Each row has a hidden score. How much does it go up from the first row of each pair to the second? 20 means little or no change, 40 a big rise and 0 a big fall. The score is a weighted sum of the row's numbers plus the product of two more (or one squared), each taken from its middle value.
    9  -24  -17  -35  -40  -47  -48  -45  -35  -13   -4  -21  -37    6  -13  -12   40   17  -15  -22  -24
   19  -13   30   15   13    3   14   -7   11  -27    3  -16    4    0   20  -10    2  -46   21   18  -21: 21
   17  -30  -18  -36  -39  -46  -48  -45  -42  -21   -7  -30  -42    6   -7  -13   42   13  -14  -22  -29
   45  -29  -23  -24   -8  -21  -33  -25  -39  -41  -10  -54  -40   18   14  -10   42    2    0  -19  -43: 21
   -6  -29   33   18  -22  -20    1  -11    2   -3    5   19   -7   -1    3    0   -7  -29    2   21  -14
  -14   29   -8   16   44   28   47   45   24    1  -11   25   25  -16   10    3  -42  -21   16   15   19: 21
   11   14   31   29    5   90   19   49   26   37   21   33   32   34   38   58  -24   44  -13   17   30
   15  -10   27   20   22    4   22    8   16  -19    3  -10    7    2   19   -3  -13  -51   26   15  -20: 19
  -17  -19   33   13  -18  -29    4  -12   10    4    8   24   -7   -9   -8   -7   -7  -33    4   18   -6
    6    1   13   21   28   16   33   26   14  -17   -8   10   11   -8   20    1  -25  -41   22   20  -10: 22
   45  -34  -13  -21  -16  -22  -35  -30  -37  -42   -6  -47  -38   20   18   -7   44   -2   -1  -15  -42
  -22  -10   48   23  -17   -7   11   -5   27   21   15   39   11   -5   -1    5  -23  -28    5   22    9: 18
   41    6  -77  -17   27   15   -3   30  -45  -23  -16  -52  -15    8   -3   -3   26   46   -7  -28   -8
  -49   37  -23  -20    2  -25   -7   -8   13   41   -3   18   11  -25  -49  -14  -13   23  -10  -27   40: 21
  -42   50    0   21   39   28   51   43   42   35   -2   45   44  -26  -12    5  -55   -8   12    9   44
    8  -36   49    0  -67   -1  -41  -62   -9   -8   19    6  -14   21   18    6   41   17  -23   23  -19: 22
   23   27  -27    1   30   46    5   41   -1   19    5  -24   14   16    7   20    1   38   -1  -25   21
  -46   53  -19    0   21   31   34   37   28   34  -12   54   35  -24   -6   13  -46   24   -5    4   45: 20
  -37    2   41   20  -12  -17   11   -3   29   28   12   40   14  -15  -14   -3  -27  -29    8   14   17
   29  -37  -46  -34  -29  -51  -40  -31  -60  -39  -17  -39  -75    5  -10  -19   43   12  -13  -20  -42: 23
   43  -59   43    5  -54    2  -29  -49  -29  -56    5   -9  -26   25   52    6   42  -19   -7   43  -60
  -54   53  -17   -8   19    2   21   22   30   44   -5   46   29  -31  -29   -1  -42   13   -1  -10   49: 24
  -25  -11   24   10  -13  -42    1  -12   10   11    5   18   -3  -17  -22  -14  -12  -34    7    6    0
   17  -13   20   20   14    9   24   11    5  -28   -3    6    1    1   32    2  -14  -46   20   23  -23: 20
  -46   13   22    5   -6  -37    8   -5   27   32    6   35    7  -26  -31  -14  -24  -25    9   -3   21
  -49   54  -26   -8   19   23   28   30   24   34  -12   50   31  -21  -15   10  -41   28   -8   -5   47: 23
    0   28   17   23   52   22   30   30   39   19   22  -17   33   -4   -5   -4  -24  -31   26  -13   21
   42    4  -48  -18   29    9   -9   18  -28  -25  -12  -55  -14   15    8   -4   24   17    4  -31  -15: 19
   18  -30  -14  -32  -40  -43  -50  -49  -39  -23   -5  -27  -40    9   -7  -11   46   15  -14  -21  -30
  -37   53  -30  -10   22   40   30   38   19   27  -15   51   34  -20    0   16  -43   34  -11    2   44: 22
   11   -6   23   23   26    7   28   17   16  -19   -1   -3   11    1   20   -1  -19  -48   24   16  -13
  -22  -14   -3   -1  -21  -46  -14  -18  -10   11    4    7  -17  -13  -37  -21    7   -7   -4   -1    1: 18
   12    7   20   25   43   21   32   29   26   -3    5  -10   18    0   13    2  -24  -39   25    7    1
    3   22   17   25   53   27   32   36   37   16   10  -14   33   -1    1    4  -27  -30   24   -9   19: 21
  -54   49   -7   -2   16    3   23   20   33   43   -2   53   30  -29  -25    3  -42    9   -3   -6   47
   42   -1  -59  -21   24    1  -12   16  -39  -29  -15  -59  -21   14    2   -4   28   22    0  -32  -19: 20
   42  -29    9   -8   -8   -7  -18  -24  -18  -39    1  -39  -22   19   26   -7   32  -17    5   -2  -39
  -33   25   53   42   16   40   34   31   55   50   24   42   44   -2   -1   19  -42   -9    7   17   43: 20
   11  -48    8    8  -28  -27   -9  -17  -26  -23    0    0  -23    7   -3  -10   14  -14   -6   24  -32
  -12   27    7   27   46   26   50   42   32    4   -4   16   32  -15    7   -1  -41  -33   23   15   16: 24
   35  -59   52   22  -64   -1  -36  -60  -24  -43   12   -5  -28   25   44    6   48   -9  -11   37  -53
  -37   34  -34  -25   -2    4   -8   -6    6   30   -6   20   16  -13  -28   -1   -7   49  -23  -15   36: 25
    1   14    7   22   38   20   42   33   23   -9   -3   11   22   -9   17    0  -34  -38   21   15    4
   35  -58   48    4  -64   -4  -36  -57  -24  -44   11   -6  -30   26   43    7   46  -11  -11   38  -51: 19
  -41   50   -4   15   37   28   47   44   39   33   -3   45   40  -26   -6    5  -52   -3    9    9   46
  -17   -4  -19  -28  -28  -48  -36  -33  -20    9   -3   -5  -23  -10  -34  -18   17   15  -12  -23    1: 19
   16   -5   29   22   27    2   18    4   19  -17    5  -14    8   -2   15   -7   -8  -53   24    9  -16
    1   28   16   25   55   30   34   36   40   23   11  -14   33    0   -3    2  -29  -26   22  -10   23: 21
  -58   53  -16  -19   20   -2   22   19   33   45   -8   44   28  -31  -34   -5  -43   10    0  -14   51
   23  -27   33   16  -11    2    8   -7   -5  -38   -2    7  -13    5   42    5    0  -46   14   31  -36: 16
  -31   -1   50   26  -14   -7   14   -2   32   29   15   44   14   -8   -8    3  -26  -26    5   21   15
   13    1   25   22   34    5   27   14   23  -10    6  -17   14   -2    9   -8  -14  -48   28    5   -7: 22
   18  -18   31   20   10    0   19    4    9  -28   -2   -3   -1    1   28    0   -8  -53   23   21  -26
    8   16   17   22   49   24   33   32   32    7    6  -15   26    1    6    1  -26  -33   26   -4   12: 21
    3   15   38   33    4   82   22   45   33   41   21   37   36   26   34   53  -27   34  -10   18   33
   11    2   23   22   37    9   26   16   23   -8    5  -17   18    2   12   -7  -15  -48   28    3   -7: 20
  -51   26   27   11   -1  -15   17    5   37   41    7   49   22  -26  -25   -3  -34  -19    5    6   33
   19  -17   31   21   12    1   17    4    8  -28    0   -2    0    1   29   -3   -7  -53   23   21  -25: 18
   14   -7   26   22   27    6   23   13   15  -16   -1   -9    8    0   19   -2  -16  -49   27   11  -15
   -1  -31   41   21  -25   -4    3   -8    4   -4    7   25   -4   11   14   11   -7  -25   -1   27  -17: 20
   -3   12   45   35   -1   74   24   37   34   41   24   44   36   24   29   48  -28   25  -10   19   34
  -34   31   46   38   27   39   43   34   59   50   20   42   50   -7   -7   18  -47  -14   10   16   44: 22
   -7  -12  -22  -29  -29  -52  -34  -33  -30   -2   -6  -10  -31   -5  -28  -20   26   14  -14  -22  -11
  -57   55  -19   -8   24   -6   20   17   33   45   -6   37   28  -35  -38   -6  -42   11    1  -17   50: 23
  -41    8   20    5   -8  -44    5  -12   20   28    3   28    3  -24  -34  -17  -21  -27   10   -4   15
    3   25   15   30   48   56   39   52   38   26    9    4   40   10   12   22  -34   -1   14    0   29: 21
   43  -53   39    8  -45    4  -19  -41  -26  -56    3   -9  -24   22   50    4   40  -22   -3   41  -57
   14  -10   21   21   18    8   28   12   10  -26   -3    5    2   -1   29    3  -15  -47   25   23  -19: 21
   34  -22   13    2    3    2   -8  -15   -9  -34    2  -35  -10   16   23   -6   22  -24   10    5  -30
  -41    7   19    6   -9  -45    1  -12   20   29    5   23   -1  -25  -38  -18  -18  -29    7   -5   14: 21
   40   -7  -84  -20   17    1   -7   23  -58  -36  -22  -51  -26    4   -9  -16   31   43  -13  -15  -18
    4  -40   12    7  -25  -34   -8  -15  -16  -13    1    2  -20    1   -9  -13    9  -19   -1   18  -25: 16
  -21   33   24   39   47   37   52   46   50   31   11   23   49  -11   -3   11  -50  -23   19   11   37
   -3  -31   -7   -5  -32  -42  -22  -22  -30  -11    0   -5  -28   -2  -20  -17   20    0  -10    6  -19: 17
   30  -40   -2  -29  -41  -34  -50  -51  -38  -33   -3  -33  -41   18   10   -6   51    6   -9  -13  -39
   17  -18   31   19   13   -3   14   -5   11  -27    3  -12    0    3   24   -5    0  -53   25   17  -25: 19
   24  -46   40   -8  -59  -15  -44  -59  -21  -25   11  -12  -27   21   23    3   49   -1  -12   17  -39
   19  -20   31   20    7   -1   16   -1    7  -31   -1   -2   -3    2   28   -2   -6  -53   21   23  -29: 18
   10  -28   -1  -30  -46  -35  -52  -53  -30  -12    1  -18  -34   12   -5   -7   41   19  -17  -14  -24
    2  -22  -27  -30  -33  -54  -43  -35  -39  -13   -9  -20  -38   -4  -21  -19   32   12  -11  -22  -20: 19
  -37   44   10   29   46   26   55   44   49   33    3   39   45  -25  -10    1  -55  -19   17   12   40
   34  -38  -13  -31  -38  -38  -49  -44  -42  -34   -8  -39  -44   15    6   -8   49    7   -9  -18  -42: 20
  -59   55  -18   -8   23   -7   21   17   32   46   -8   37   29  -35  -39   -9  -39    7    1  -18   50
   -8   23   36   36   24   68   36   44   45   43   21   31   45   14   16   35  -38   14    2   13   38: 18
   -1  -34   33   17  -22  -17   -1   -9    0   -8    6   18  -12    5    6    3   -4  -26    1   24  -18
  -52   37  -20  -16    6  -32   -3   -4   17   45    0   17   12  -29  -52  -19  -16   14   -4  -26   41: 24
   34  -31   29   10  -12    5   -4  -22   -8  -41    1  -18  -10   12   34   -3   20  -32   10   28  -37
   44  -22  -28  -23    1  -15  -24  -12  -35  -37  -10  -56  -30   16   11   -6   36    0    5  -23  -34: 22
    6   -4   51   32  -20   73   12   29   23   34   23   48   25   34   41   58  -20   33  -15   25   22
    3   20   17   24   52   24   31   31   35   11    9  -19   29   -1    4   -1  -26  -32   25   -7   14: 22
  -25    0    5  -23  -50   -3  -36  -44   -3   22    6   17   -3    4  -13    5   20   49  -33    1   15
   36  -18    0   -7    8    0  -11  -14  -13  -29    1  -42  -13   15   20   -3   23  -16    8   -7  -30: 19
   -3    8   49   36   -3   70   21   33   37   43   25   44   35   23   29   51  -27   26   -9   21   30
  -43   52  -49  -24   30    5   18   23   15   29  -19   22   23  -26  -32   -9  -29   29   -7  -20   43: 23
   38  -46   43   23  -41   59   -4   10  -14  -12   11   35   -7   44   63   55    5   28  -20   39  -23
   -5   35   19   21   45   33   22   34   43   39   18   -8   37    1   -3   11  -23   -7   18  -18   35: 25
  -31    9  -16  -22  -18  -46  -22  -25   -4   25    0    3  -10  -19  -44  -17    8   18  -11  -22   15
    0   34   13   16   44   34   21   32   39   34   15  -13   32    3   -4    7  -21   -6   17  -19   33: 22
    1   20   32   33   16   79   29   48   36   42   20   29   42   21   26   43  -33   26   -4   13   35
  -14   -9    8  -25  -48    4  -43  -51  -11   13    6    7  -14    6  -14   -1   28   37  -27   -6    3: 33
    5  -32   39  -10  -64   -7  -44  -62  -10   -6   17    2  -14   17   16    5   41   20  -24   18  -19
   17   16    3   12   41   18   14   19   19    2    6  -31   20    4    4   -3   -6  -17   19  -13    7: 18
   -7  -25  -12   -9  -30  -47  -21  -24  -27   -6   -3   -5  -26   -6  -29  -18   17    3   -9    1  -15
   40  -30  -69  -33   -5  -35  -29  -11  -66  -49  -23  -55  -49    5   -8  -20   42   17   -8  -23  -41: 21
   25    1   28   26  -17   99    7   42    8   28   18   39   22   64   56   73  -13   64  -24   18   23
  -58   39  -12   -9   12  -37    6    0   27   47    1   22   16  -36  -55  -23  -24   -1    4  -24   44: 19
    2   29   15   27   43   56   33   50   37   32   15    2   37   12   10   26  -30    7   12   -8   31
   17   -5   26   23   30    8   25   13   20  -16    5  -13   10    2   17   -3  -13  -51   26    7  -13: 18
  -40   35  -29  -26   -3   -2   -7   -7    7   36   -5   19   15  -17  -33   -4   -8   46  -21  -19   36
   39  -37   33   15  -27    7   -3  -24  -15  -51   -1   -4  -13   11   47    2   24  -33    7   40  -48: 13
   10  -45   11    9  -27  -26   -6  -17  -24  -23   -1   -1  -23    6   -1   -8   11  -17   -6   23  -29
  -42   53  -27   -3   20   35   32   41   21   28  -13   55   31  -21   -2   15  -44   30   -8    6   45: 26
   41  -45   25    0  -28   -6  -24  -40  -21  -47    3  -28  -25   23   35   -4   39  -23    1   18  -50
   44  -11  -61  -29   14  -14  -20    4  -47  -37  -17  -61  -32   11   -2  -13   35   20   -2  -32  -25: 21
  -58   51  -16   -6   19   -4   21   18   32   44   -6   43   28  -30  -32   -4  -41   10   -1  -12   51
  -24    1  -18  -23  -25  -47  -27  -25  -15   16   -2    0  -21  -13  -36  -18   14   15  -12  -21    6: 19
   43   -8  -49  -23   18   -5  -18    7  -37  -33  -14  -59  -26   14    4   -7   29   16    3  -30  -25
   43  -38   -8  -26  -25  -25  -42  -38  -38  -42   -5  -46  -41   20   15   -7   47   -1   -3  -15  -47: 19
   10  -27  -13  -34  -40  -42  -48  -47  -35  -16   -2  -23  -39    6   -7  -11   42   16  -17  -21  -25
   38  -11   22   21  -33  107   -4   43   -8   16   16   41   12   51   71   81   -3   77  -32   24   10: 20
   42   10  -70  -15   28   22   -4   37  -39  -20  -14  -52  -12   12    3    2   21   41   -4  -30   -3
   47  -60   43   14  -61   15  -21  -43  -35  -65    1    5  -27   27   66   14   42  -12  -10   64  -62: 17
   13  -28  -15  -34  -42  -41  -49  -48  -34  -19   -4  -22  -40   10   -6   -8   41   16  -16  -19  -28
   43  -24  -38  -30   -3  -22  -57  -18  -44  -42  -13  -58  -36   15    8  -11   43    6   -1  -26  -37: 21
   16  -11   18   17   12   10   24   13    3  -30   -6    7    0   -3   33    3  -13  -41   19   23  -22
   41  -46   16  -15  -35  -18  -41  -45  -31  -43    1  -38  -36   25   25   -3   45  -11   -3    0  -49: 20
  -39   53  -43  -17   24   22   25   30   14   25  -19   40   26  -24  -12    7  -38   34  -10  -10   41
  -61   50  -16   -8   24  -20   16   12   33   42   -2   32   26  -38  -50  -17  -36    3    1  -24   51: 19
  -26   40   12   31   50   30   53   45   46   27    4   26   45  -19   -7    0  -52  -28   22   14   34
    3  -20  -25  -34  -36  -50  -44  -37  -37  -10   -5  -20  -38    0  -20  -15   34   18  -15  -24  -20: 20
   -3   33   21   24   50   30   29   32   43   29   14  -13   37    0   -5    3  -27  -19   22  -17   28
  -36    5   41   19  -10  -16   14   -2   32   31   11   43   14  -14  -12   -1  -27  -29    5   15   16: 17
  -22  -13   34   15  -15  -26    4  -12   16   12    9   27    0  -13  -12   -8  -14  -33    5   15   -1
   18   -7    6   14   12   16   25   21   -3  -31  -14   15   -1   -2   35    7  -15  -32   15   25  -21: 22
   14   -3   25   23   33   11   26   17   19  -12    4  -12   14    3   18   -1  -17  -45   25   10  -10
    2   34   11   17   37   35   16   33   32   36   15  -13   31    7   -1   15  -17    6   12  -23   34: 22
   26  -49   23   17  -27   12    2   -2  -20  -27    0   12  -18   23   33   17    5   -7  -10   37  -33
   38   14  -48   -9   37   26    0   33  -21  -13   -9  -48   -4   13    7    3   14   28    4  -33    1: 25
  -38   18  -15  -24  -20  -30  -24  -25    0   32    1   12   -3  -15  -39  -11    5   26  -16  -23   25
  -26   -9   28   10  -13  -36    4  -14   14   14    7   24   -3  -18  -18  -12  -14  -33    8    7    1: 17
   33  -41    6  -26  -43  -30  -50  -53  -37  -34    0  -34  -39   19   14   -6   49    2   -8   -8  -43
   38    5  -42  -14   32   11   -6   21  -22  -21   -9  -54  -12   13    8   -2   17   13    7  -32   -9: 21
   39    8  -55  -16   32   13   -5   25  -29  -21  -13  -56  -13   15    6   -1   18   28    2  -31   -8
   42    0  -54  -23   25    5  -11   15  -36  -27  -12  -57  -20   13    4   -7   24   22    3  -34  -16: 20
    2   29   15   25   52   39   34   43   39   27   11   -9   35    5    2   13  -31  -13   20  -10   27
    9   24   20   19   18   49    8   33   26   41   20    1   28   18   13   31    1   23    4  -16   31: 22
  -39    2   19    5   -9  -45    1  -13   18   24    6   22   -2  -24  -35  -20  -16  -28    6   -2   14
   30  -48   30  -14  -52  -19  -44  -57  -27  -34    8  -22  -32   23   23    2   50   -4   -8   10  -44: 22
   39  -39  -63  -25    5  -38  -31  -13  -73  -53  -23  -46  -52    8   -6  -22   45   22  -12   -9  -46
  -12   16   51   36    9   63   29   36   44   46   25   43   41   12   18   39  -35   10   -4   20   36: 18
   36  -40   -3  -28  -35  -30  -47  -45  -39  -39   -5  -42  -43   22   16   -6   49    3   -9  -12  -46
  -23    4    2  -17  -44   14  -29  -38   -1   21    7   25    7    6   -8    8   20   57  -38   10   17: 25
  -34   -3    8    3  -13  -48   -5  -15    6   23    7   11   -6  -20  -41  -22   -7  -16    0   -4   11
  -44   52  -17    3   25   30   35   38   29   33  -11   53   34  -23   -6   12  -47   18   -4    5   46: 24
  -52   26   -9  -10    2  -42   -3   -6   18   43    1   16    8  -28  -55  -23  -17   -1   -2  -22   33
    4   26   15   24   54   32   33   37   36   17   10  -15   34    3    4    5  -29  -25   23    6   20: 21
   -5  -28   29   12  -18  -25    4  -13   -2   -5    4   17  -10    1   -2   -2   -4  -29    1   21  -15
    4   29   15   28   53   41   37   43   39   26   12   -8   38    6    5   13  -30  -12   21   -8   26: 23
  -59   47  -18   -9   23  -29   13    6   30   48   -3   23   22  -38  -54  -20  -32    1    5  -24   46
   16  -13   31   21   19    0   15    1   15  -21    1  -12    3    2   20   -9   -8  -55   24   15  -19: 17
   20   -4   17   12   25    8   10    0   12  -18    5  -27    9    3   15   -8    3  -31   16    3  -13
   39   -2  -32  -12   24    6   -8    7  -21  -24   -7  -52  -11   13   10   -3   20    5    7  -28  -17: 20
  -22   -2    0  -27  -43  -22  -38  -42   -8   19    5    8  -10   -1  -20   -3   22   35  -26  -12   10
  -37    3   18    5   -8  -46    0  -14   17   26    5   22    0  -23  -38  -18  -16  -26    7   -5   15: 18
   13  -38  -32  -23  -35  -51  -34  -28  -50  -29  -11  -22  -46    2  -17  -19   36    9  -12   -8  -32
   -8  -21   35  -10  -67    9  -39  -58   -7    6   15   19   -3   17    8   10   38   39  -35   25   -5: 31
   43  -23  -63  -35   -1  -30  -31  -12  -58  -46  -21  -57  -42    9   -5  -18   43   18   -4  -29  -38
  -58   37    8    0   25  -23   15    5   36   48    3   41   19  -33  -39  -12  -34  -10    7  -11   40: 26
   36  -14   -6   -8   11    0  -12   -7  -13  -29   -2  -45  -13   14   15   -4   21  -12    9  -13  -25
    5  -40   22   14  -23  -22   -2  -12  -10  -15    2    9  -17    4    4   -4   -1  -25    0   23  -24: 16
   41   -4  -36  -17   23    3  -13    8  -24  -26  -10  -55  -16   16    6   -3   22    6    5  -29  -19
   46  -54   39   10  -45    8  -17  -38  -28  -58    0   -7  -25   22   54    4   36  -20   -3   50  -59: 17
   37  -18  -77  -29    6  -23  -20    3  -60  -43  -24  -54  -39    5  -10  -21   36   28   -7  -23  -32
   31  -54  -38  -17  -39  -36  -30  -24  -66  -47  -15  -28  -49   12   -3  -18   44   16  -17   13  -47: 17
  -10   38  -44   -8   28   55   38   51    0   -5  -27   43   22   -9   24   23  -38   32   -9   14   22
  -46   44  -39  -25   13   -4    3    7   14   35  -10   19   19  -24  -39   -9  -17   37  -13  -24   42: 22
  -50   48    6   12   21   16   34   30   44   43    1   55   35  -26  -18    5  -47   -3    6    6   48
   19   21   -7    5   44   22   14   25   16    6    5  -36   18    7    3    1   -6   -4   17  -22   10: 21
  -56   54  -29  -14   29  -15   18   16   27   45   -6   24   26  -36  -48  -15  -32   12    0  -25   48
  -45   18   48   28   -1   -1   23    7   46   44   17   50   31  -16  -15    4  -38  -25    7   15   32: 16
   35  -37  -21  -32  -32  -39  -48  -44  -45  -39  -10  -43  -45   19    6  -10   50    6   -9  -23  -41
  -46   53  -13    5   23   25   37   35   33   37   -7   53   34  -25   -9    9  -49   13    0    4   48: 20
   43    3  -59  -21   27    5  -11   19  -35  -27  -13  -57  -18   11    3   -3   25   23    3  -33  -13
  -56   40   26   23   18   10   35   23   51   48    8   51   38  -26  -19    4  -48  -15    8   11   46: 20
    3  -32   51    2  -73    8  -40  -62   -7   -2   19   15   -6   18   18   10   39   26  -29   33  -17
  -14   27   10   28   51   27   50   42   35    8   -2   14   33  -13    5    0  -46  -32   20   13   20: 15
  -29   44  -55  -24   23   26   20   30    3   12  -24   29   20  -17   -9    5  -27   43  -15  -11   32
   20   21  -12    3   43   25   14   27   14    6    3  -34   15    9    3    3   -4    0   14  -22   10: 20
  -12  -17   26  -14  -64    2  -40  -56   -7   10   15   16   -5   14    2    8   35   42  -33   15    0
   15   -6   27   21   29    6   24   12   19  -17    3  -11    9    0   18   -4  -15  -51   26    9  -13: 13
   16  -12   26   15   22    6   23   13   14  -22    1   -6    6    0   23    0  -12  -49   23   15  -19
   20  -35   -5  -33  -44  -36  -52  -51  -37  -25   -4  -28  -39   13    2   -9   47   12  -14  -15  -33: 21
    6   18   30   33   14   82   25   48   33   39   20   30   39   28   30   50  -28   32   -6   10   37
   10    6   23   20   37    7   24   10   26   -7    6  -18   18   -2    7  -11  -13  -43   25    0   -1: 21
  -58   34    4    1    6  -40    8    1   33   47    4   28   17  -35  -49  -20  -30  -14    8  -17   40
  -57   45   -4   -2   12    0   22   17   35   45   -2   51   28  -30  -29   -2  -41    3    2   -4   49: 20
  -11   25   -2   24   45   25   51   42   28   -1   -6   21   29  -15    9    1  -41  -28   21   17   16
  -42   19  -14  -22  -11  -42  -15  -16    5   33    2   13   -2  -24  -47  -18   -2   12   -7  -25   26: 22
   18  -11   29   20   22    0   19    6   15  -22    2  -12    5    2   22   -5   -9  -53   26   16  -18
   40  -45   36   14  -36    9   -5  -26  -20  -57   -2    3  -20   15   54    6   24  -30    3   47  -51: 18
  -42   49    5   22   38   25   49   43   45   37    0   45   42  -25  -12    4  -55  -11   10   10   46
   38  -42    3  -26  -39  -30  -47  -51  -38  -37   -1  -36  -39   20   17   -4   51   -1   -9   15  -45: 20
  -49   51   -9    3   19   21   32   29   32   40   -6   52   35  -27  -12    9  -46   15   -2    5   46
   10  -31    6  -26  -49  -31  -49  -56  -24  -13    4  -16  -33   11    1   -3   43   18  -18   -9  -26: 19
  -38   51  -34   -5   20   40   33   41   17   24  -16   51   31  -19    3   19  -44   36  -10    5   42
    3    7   13   25   36   19   38   32   20  -11   -5    6   18   -7   17    0  -30  -42   23   17   -1: 17
  -51   32   39   27   11    8   32   19   51   50   14   51   38  -23  -19    2  -45  -22   13   13   43
  -49   41  -30  -22    5  -15   -2   -2   14   40   -6   19   14  -23  -43  -10  -13   33  -13  -27   42: 22
   43   -8  -61  -27   18   -8  -21    9  -45  -32  -17  -59  -27   11    0  -11   31   22    0  -33  -25
   -1   19   18   31   49   35   45   42   36   11    9    4   34   -2    9    5  -36  -27   21   10   15: 20
   38  -30  -74   -3   -8   16   -2   15  -68  -47  -20  -33  -25   14    0  -10   35   55  -30   26  -27
   41  -30  -43  -36  -13  -34  -40  -23  -54  -45  -17  -55  -46   12    3  -12   44    9   -4  -27  -41: 23
   44  -38   -4  -21  -20  -21  -34  -36  -36  -44   -2  -46  -37   20   19   -6   44   -6    0  -10  -46
   -6  -27   -9   -8  -30  -45  -20  -22  -25   -5    0   -2  -27   -4  -27  -18   18    1  -10    3  -14: 17
   33  -35  -50  -37  -23  -48  -42  -28  -60  -43  -21  -49  -53    7   -7  -18   45   12   -3  -25  -42
    0   33   14   20   42   34   20   31   37   33   15  -12   32    3   -5   11  -20   -1   16  -20   33: 22
  -31   23   52   41   15   41   35   31   55   51   25   42   46   -1   -1   20  -44   -8    7   22   42
    8   27   17   25   33   69   26   50   32   37   18   11   37   20   18   36  -25   21    5   -5   34: 22
